Each row is where one point has got to under a steady rotation. How many steps took it there?
The counts run from 0 to 1282.
[  5  11   4  -2  12  11   0   6   8  -4 -10 -15  15  -2   0   8   3   4
  17   7   9  -8  17  23  19  -1  -6 -15  18 -11  -5  -7  -4   2  22  -6
   8  21 -22   0  -1  -3  20 -14  11  -7  -7  -2  10  -4  -6  22 -12 -15
  -9   1  -2   8  15  21  21 -13 -10  -5  14   7 -16 -13   4  -9   5   9
 -25   8  -3  -3   1   3   5   5   8   1] -> 172
[ -9   1   3  -3  10  -4  -2  -2   8   0  -3 -14   9  -3  16  12  10   9
  19   6  17  -6   9  26  15  -1  -4  -6  19  -9  -1 -17   8   4  22  -2
   2  17 -10  -9  11   9  15 -22  -1 -12  -9  -8   3  -6  -6  18  -8 -13
  -4  -8  -5   1  12  21  14 -27   5  -2  28   3  -4  -4   1  -9 -12  22
  -5   9  -1 -18  -6  -5   7   5  13   7] -> 1187
[ -9   4   5  -6  21   5  -8   8   3   2 -17 -10  10  -9  10  17  19   9
  18   9  13  -3   2  26  19   2   2 -10  21  -6 -11  -5   3   0  13  -5
   0  13 -10 -11 -10  -2  11 -16   4   1  -9 -15   3 -11   3  21   4  -8
 -14   5  -7   6   8  20  10 -14  -5 -12  19   6  -9   3  12  -6 -10  19
  -9  13  -8 -16   4  -8   6   9  12 -11] -> 1233
[  6   9   8   0   4   0  -1  10  13  -6 -18 -14  14  -2  -2  12   0  13
  11   4  11  -7   3  17   6  -2  -6 -18  20   2  -8 -11   6   6  20  -6
   7  23 -17   6  13  -3  15 -14   4  -8  -7 -10   4  -6   2  19 -19 -14
 -14  -7   2   2   9  21  12 -14   2  -6  27   6 -13 -10  10 -11   0  11
 -18  18   1  -6   3  -3   6   4  10   4] -> 647
[ 12  12   9 -10   4  11   2  -8   3  -2  -6  -4  -1  -8  -1   1   8  -6
  20   8  12  -1  11  10   0  -6  -8 -29  28 -25   6 -10   3   3  15 -11
   4   5 -13 -10  -9   1  15 -22   0  12 -19  -9   5 -22  -2  23  -6  -1
  -6   6  -7  10   1  17  13 -16  -9  -7  -4  -6   5   0 -15  -4   8  14
 -12  15 -17 -18   0   5  -1  10   9  -1] -> 991
[ 10   7   4  -3  -7   5  11   3  13  -6 -17  -6  10  -7  -2  10   3  10
  15   6  17  -6   8   9  -1  -1  -4 -21  26  -2   8  -8   2  18  23  -2
   1  26 -11   0  20 -10   8 -15   1  -6 -10 -13   4 -16   0  12 -16 -16
 -16  -9  -1   8   5  17   8 -18   1   5  31   4 -10  -5   3  -6   5  14
 -16  14  -3  -8  10  -4   2   5   6   3] -> 646
[  7   9   8 -14   4   7  -8  -4  -4   1   3 -12   6  -5   4   5   0  -2
  18   4   4  -2  10  17   1 -15 -17 -18  19 -11 -13 -10   6  -7  23 -14
  10   6 -17  -8  -8   8  23 -21   1   4  -6  -5   9  -9  -3  28 -10   4
   3  11  -7   1   4  15  25 -12 -10 -15   2   0  -3  -9  -6 -19   5  16
 -10  14 -18 -14  -8  -6  -4   9  12   1] -> 1043
[ -8  10  12  -9   7   0  -6   4 -12  13 -25  -6   7   2  -8  18  11  -1
  17  14  14  -4   0   4  -4  -1  -7 -15  27  -6   3  -8   2   9  17  -9
  -7   9  -1 -22 -12  -5   4 -28  -2   0  -1 -23   2 -15  11   9  -1   4
 -13   2 -17   8   6   2  19  -4  -7 -11  15   2 -11  13   9  -7   3  14
  -4   9 -16 -21  14 -14  -6   8  14 -10] -> 531
[ -3  16   4 -22   0   0   5  -1  -3  -3 -22  -6   2  -6  -3   5   9   0
  19  24  26   3   2   9  17   0  -1 -16  23 -10   8 -11   0  14   8  -2
 -11  13  10  -7   1 -10   3 -14   5   1 -18 -12   3 -14   7  19  -3 -17
 -18   0  -9  -1  17  11  21 -14  -7  -2  20  14  -7   3  -1  -8   2  17
  -8   8 -17  -9   2   0 -11  14   9  -1] -> 1280
[  0   7  11  -7  -5   1  -3   9   3  -2 -13 -12  19   2   2  13   7  10
  19  -2  12  -7   5  20   6  -7  -9 -15  19   8   7 -14  -1   8  24 -13
  -3  24 -10  -2  21  -6   9 -13   3  -7 -11  -9   0 -13   5  10 -11  -5
  -7  -9   1   2   9  16  19 -13   0   4  32  -4 -13  -5   2 -10  -3  15
 -19  12 -18  -4   2 -13  -6   8  10   1] -> 270
[ -7  13  11  -5  13  10   3   8  -1   9 -28 -10  15  -4   1  14   5   4
  19  13  11  -6   3  14  11  -3  -7 -13  23  -4  -1  -7  -2   3  15  -8
   0  11 -14  -3 -15  -7  17 -10  -7  -3   5 -25   7 -10  10  23  -5  -4
 -12   5  -8  11  11  17  14  -9  -5  -6   9  10 -10   6  14  -6   5  23
 -15  12  -7  -3   6  -5   0  13   6  -4] -> 1127
[  7   8  10  -1   6   2  -5   4   5  -1 -15 -17   6 -22   9  11   6   4
   8   9   4  -2   1  10  -6  -1   1 -18  16  -5 -13 -10   7  -1  18 -16
  20   9 -15  -8  -9   4  17 -24   4  14  -7 -16   5  -6   7  28  -9   4
 -15   5  -4   8  -6   9  10 -13 -11 -18  15  -4  -7   1   7 -16   0  20
  -8  26  -9 -12   7  -6   2   7  15 -13] -> 788
[  4   7  -1  -1   2   2  -7  -3   7  -5  -2 -13   3 -20   5   6   6   5
  16   1   4  -3  15  20   2  -2  -4 -20  22 -15  -4  -8   7  11  24 -15
   5  27 -18  -8  -3  -4  11 -25  15   4 -16  -9   6 -14  -5  13   1  -1
  -3  11  -4   6  -3  14   8 -17  -4  -8  10  -8   1 -10 -12  -8   1  12
 -14   8 -17 -24   3   2   4   3  11  -6] -> 559
[  1  14   3 -17  11  10   5   4   3  -3 -13 -11  13   8  -6   4   0  -1
  21  13  15  -7  13  20  19  -2 -10 -18  25 -17   4 -14  -5   2  14  -8
  -2  16 -11  -3  -6  -2  18 -17   3 -11 -10  -6   4 -11  -1  21 -12 -18
 -13   0  -3   4  19  19  24  -8 -13  -7   6  10 -11  -6   1  -6   8   5
 -21  10  -4  -5   1   5  -5   4   6   7] -> 173
[ -4   5   6  -5   1  15  -5  -4   1   2   3  -1   8  -6   9  11  13  -3
  17  12  12  -2  13  15   7 -13 -11 -15  29 -15  12  -4  -3   8  27  -8
  -8  15 -10 -22  -4  -1  12 -19  -4  -4 -14  -8   9 -16 -10   8   0   2
  -3   1 -10  19  11  13  19 -20  -4   6  15  -9   3  -6  -8  -6   0  22
 -11   1 -21 -10   7  -2  -3  11  13   1] -> 1140
[-12   0  15   1   1   4  -6  -4   1  11 -11 -10   6  -8   5  20  10  -7
   9   8  13  -6  12   5   0  -8  -2  -8  13   2   0  -8  -1  14  25  -3
  -1  10  -9 -17   2  -2  18 -23  -2  -8   1 -15  17  -7  -3  16  -9   1
  -9  -5 -19  24   7  10  16 -15  -7   7  32  -3 -10  -4   6  -8   0  24
  -5   2 -17  -5  14 -10   3  10   7  -7] -> 966
[ -8   3   3 -16  12  -1  -6   3  -7   6 -18 -12  16  14  -5  14   7   9
  21  12  19  -9  10  21  15   1   1  -6  20  -6  -7 -15   8   2  14  -1
  -2  18  -8 -13   3   1   7 -27  -2 -13  -3 -11   3  -6   1  14  -6 -19
 -10  -2  -9  -3  12   7  24  -9  -7 -13  21  18 -15  -1   5  -9  -2   8
  -5   8   2 -15   5  -4  -2   1  10  -4] -> 378
[ -1   6  15  -9  -3  -5 -12   3  -2  -3 -16 -10  -2   4  -7  17  13   6
  15   4  13   1  -1  17  -1   2  -5 -19  25   7  -9 -12   5  13  15   0
  -7  13   3  -6   6  -6   2 -22  18  -1 -19  -9   0 -20   6  12  -4  -7
 -18   0  -6   3   5  10  20  -8  -1  -4  26  -2 -19   1   1  -9   2   1
 -16   6 -16 -25  11 -11  -2  11   5 -11] -> 475
[  2  14   4  -6   4   8   3   1   3   0 -13  -2  16  -7  -4   9   3   5
  25   9   4  -3   7  12   6 -13 -20 -24  33 -11  13   0   1   8  24 -13
 -12  16 -14 -14  -4 -13   7 -19   1  -8  -7 -14   0 -24  -1  13   1   0
  -8   6 -11   4   8  15  12 -11   2  -2   2   7  -1   4  -6 -10   7  16
 -14   0 -15 -17   5  -8   0   9  10   1] -> 653
[  6   3   8 -12   0  -5  -7  -9   4  -8  -1 -15  -5 -10   5   3   8   2
  15   4  10  -2  10  18   4  -8  -5 -17  12  -7 -21 -13  17   0  17  -8
  14   9  -8  -2  11   6  16 -25  11   4 -20  -6   7  -6   2  25 -12 -11
  -6   8  -5  -6   2  14  17 -17  -2 -15  19  -1  -1  -8 -12 -16   2  13
  -7  17 -16 -23  -8   2  -2   5  12  -3] -> 514
[  1  12   5 -11   9  10  -7   1  -5   4 -15 -17  11 -20  10   9  10   0
  12  18  14  -3  12  15   7  -4   1  -9  14 -11 -10  -8   1  -2  14 -14
  12   7 -10 -13 -11   0  17 -19  -3   8  -7 -13  12   0   1  26  -4  -2
 -11   8  -8   6   3   4  20 -10 -16 -18  10   0  -2  -1   2 -19   1  28
  -8  19 -19  -3   0   0  -3  12  15  -9] -> 412
[ -4  10   2 -11  -6   5 -14   3  -3  -6  -5 -31  -2   1   3   4  -1  -5
   8   6  17   0  14  19  -2  -3   0  -1  10  -6  -9 -19   2   6  15  -8
   8  23 -12  -6   0   2  23 -17  17   0 -17   1  10  -4   0  15 -11  -4
  -7   3  -5   3   8   8  34 -14 -17 -17  21   0 -19 -11   3 -15   5  12
 -16  11 -12  -8   1  -2  -8   8   5  -6] -> 1050
[ 10  11   0  -4   4  18   2   2   6   0  -9  -2  15  -4   0   5   5   2
  19  13  16  -5  15   6   5  -2  -3 -20  32 -11  16  -7 -11  14  26  -9
  -3  20 -16 -15   1  -4  11 -17  -8  -2 -13  -9   7 -14 -10   8  -7  -6
 -13  -3  -3  20   6  11  14 -17 -10   0  18  -3  -3  -8   8  -5   2  14
 -17  12  -5   1  15   5   1   8  13  -1] -> 117
[ -3  12  22  -9   9   4  -1   3 -10  13 -19  -4   9   1  -8  19  16  -9
  13  14  12  -8   8  11   4  -1  -2 -13  20 -12   7  -5  -2   3   9  -4
  -7   3  -5 -25 -11  -5  13 -27   1  -5  -2 -15   8 -14   0  21   0  -1
 -11  -4 -17  17  11   8  25  -9  -9  -3   9   2  -8  11  -2  -3   7  14
  -7   7 -16 -19  10 -10  -4  11   6  -6] -> 911
[ 11  13  12 -19  -4  -1  -3  -8  -6   3  -6  -7  -8  11  -5   2   8  -1
  21   2  21   1   3   7 -13  -8 -10 -21  24  -9  -4 -22  11   6   9  -6
  -1   4  -3 -12   2   0  10 -25   5  10 -23  -9  -1 -25   5  21 -10   1
  -6   1  -9  -2   0  12  21 -10  -7 -16   7  -6  -7   7  -8  -8   7  10
  -9  16 -14 -23  -2  -3 -10   9   5  -4] -> 569
[  2  13  -9 -10   9   8   5   4   2  -9  -5 -13   3   1  -4  -5  -3  -8
  15  15  17  -2   2   9   6   3  -8 -18  31 -20   8 -15  -1   8  19 -10
  -6  22  -4 -11 -16   6  15 -21  -4  -5 -13  -8  -1  -8   5  12 -14 -14
 -20   0  -5   4  18  10  18 -14  -9 -13  15   7 -11  -5   7  -9   1   1
  -8  13   6 -14   9   5  -7   0  18   1] -> 930
[  4  14   1 -10   6   3  -1   4  -6   1 -17 -10  -1 -12   0   3   8  -3
  15  13   7  -4  -3   8  -4   0  -5 -22  30 -15   3 -14  -1   8  13 -15
   1  15  -4 -10 -22  -6   6 -23   1  16 -11 -22  -3 -14  18  15   0   3
 -19   9  -3   6   4  10  14 -10 -10 -14   7  -5  -2  10   2  -8   0  15
  -7  20 -19 -17   5  -1  -7   9  15 -10] -> 356
[  0   0   5  -3   8   7 -14   6  -1   5  -6 -10  14   9   1  14  -1   2
  17  -2   8  -6   5  11  -3 -11 -14 -13  24   4 -13 -10   1   1  34  -8
   3  15 -19 -10  -4   6  20 -21  -9 -12   5 -16  10  -4   1  17 -18   5
  -8   6  -9  10   8  12  20  -8  -4  -8  23   4 -12  -9  17 -18  -2  12
  -7   8  -4  -9   8 -13   3   4  12  -7] -> 921
[  1   7  15 -10   3  -3   9   0  -2   6 -25 -17   5 -22   3   8   1  -4
   8  18  19 -11   9   8   1  -3   3 -14  12  -5  -2 -15   7   5  11  -8
  13   6  -5   0  -1  -6  19 -20  -9   5   4 -20  13   1  11  31 -13 -13
 -11  -1 -10   5   7   7  17 -12  -9  -9  15   6  -2   0   1 -12   6  28
  -3  19 -12  -3   1   0  -6   7   9  -1] -> 739
[ -9   7   7  -1  11  -1 -11  -2  -2   4  -8 -18  -8  -7   7  16  13  -1
  11   8  14   1   9  12  -2   1   5  -7  16  -4 -21 -15   9   3  11   0
   5   6  -9 -15 -18   7  14 -26  14   9 -11 -10  10 -11   1  22   0  -1
 -12   7 -14   8   0  10  16 -17 -10 -17  18   3 -13   3   4 -11  -5  14
  -6  11  -7 -28  11  -4   6   8   5 -17] -> 1058
[ -5   5   0 -12   0   2  -3  -1   2  -7  -6 -20  -4 -22   9   1   7  -9
   8  10  13  -7  14  21  16  -4   1 -12  13 -14  -3 -16  -1  12  21  -9
   8  19  -5  -3  -4   1  20 -24  11   2 -12  -9  10   2   1  20  -6 -14
  -4   7  -2   3  14  12  20 -15 -11   0  17  -4  -4 -15  -9 -13  -1  18
  -7   5 -21 -10  -3   9  -5   6  15   0] -> 510
[-16   5   4  -2  14   0  -9  -4  -4   3  -3 -13   4   8   7  19  12   5
  22   8   9   2  10  22  13 -12 -16  -7  20   1 -14  -9   9  -3  24   0
  -6   7 -13 -15 -12   8  16 -20   4 -12  -5  -7   5 -14  -2  19  -5  -5
  -4   8 -17   3  13  20  18 -16   0  -6  14  12 -12  -3   2 -14  -8  16
  -4  -2  -9 -23   1 -13   5   9   8  -4] -> 328
[  1   0  -1  -2  10  -1  -1   5   7  -3 -13 -12   7  -2   2  14   3   9
  17  -1   6  -7   0  16   7  -1 -10 -20  25   4  -8 -12   4  12  33  -7
  -2  27 -14   5   2  -3   8 -23   6 -12  -2 -17   1  -8   8  16 -14 -11
 -13   0  -2   5  11  23   7 -11   3  -5  29   6 -13 -12  12  -8  -8   6
  -9   6   0 -16   9  -5   8   1  16  -6] -> 1027
[  3  16  11   2   3   5  -3   8   9  -4 -19  -3   7  -7  -1  17  11   3
  14   2   8   0  -6   7  -2  -3 -10 -25  32   4   2  -4  -4  15  23  -6
  -5  14  -8  -6  -5  -9   8 -14   8   1 -11 -16  -1 -22   9  15 -10   4
 -22   0  -6  16   5  18  11 -10   1   0  24  -3 -10   4  12  -6   0  14
 -19  12 -10 -11  17 -15   3  12   8 -10] -> 1125
[ -9   3   6   0   2  -7  -9   1   5  -3  -9 -16  -7  -8   3  18  10  -1
   7   8  13  -2  -3  11  -9   2  -1  -8  17   4 -13 -13  10   9  18  -1
   2  14   2 -16  -1   8  10 -24   7  -2 -10 -17   3 -11   9  12 -12   0
 -18  -3  -8   2   5   9  15 -17   2 -11  38   2 -19   6   7 -12 -10  12
  -5  13  -3 -26  13 -14   2   3  13 -13] -> 582
[  5  10  17 -14  -9  -1   3   0  -7   5 -19  -9  -7  10 -12   7   7  -4
  14   8  26  -6   2   4 -13   3   6 -17  20  -4   2 -24   6  16   9   1
  -2  10   1  -5   6  -5   8 -24   3   6 -20 -14   5 -22   8  16 -12  -9
 -15 -10  -8   2   5   8  23 -10  -7  -8  23  -4 -13   6  -2  -3   8   7
 -10  15  -8 -21   3  -2  -8   8   0  -5] -> 94
[  0   9   7  -5   0   2  -1   7   5  -8 -11  -7  10  -2  -1  13   7   4
  17  -1   7  -5  -4  18  12  -9 -19 -24  30   3   1  -7  -2  10  27 -11
  -8  22  -6  -1   4  -8   8 -15  12 -11 -10 -14  -4 -18   8  12 -13  -2
 -13   0   1   4  17  23  15 -11   3   6  24  -2 -11  -6   3  -9  -1   6
 -16   5 -16 -14   6 -12  -2   9  13   2] -> 650
[-10   8   6  11   3   0   5  -1   6   8 -20 -20   5 -16   2  20   2   4
   8   9  12  -5  12   9 -12  -2   2  -8  15   1   0  -8   7  13  24  -1
   2  20 -12  -9  -3  -9  13 -19   8  -3   1 -21  14 -14   6  16  -9   1
 -12  -3 -20  13   3  10  10 -21  -1  -6  26  10 -14   3   6  -8   1  30
 -11   6  -6 -19  18 -10   7   6   1  -6] -> 103
[ -1   8   5 -14  -4  -3  -1  -4   3  -5 -10  -5  -3   2  -2   8  14  10
  21  13  24   2   3  10   3  -3  -4 -15  28   0  -2 -13  10  13  14   5
  -9  13   0  -5  11  -7  -3 -13   7   1 -27  -7  -1 -27   4  13  -3 -13
 -19   0  -6  -6   5  18  15 -17   3  -4  30   5  -8   2  -3  -5   0  14
 -10  11 -10 -20   6  -7  -2  11   7  -5] -> 851
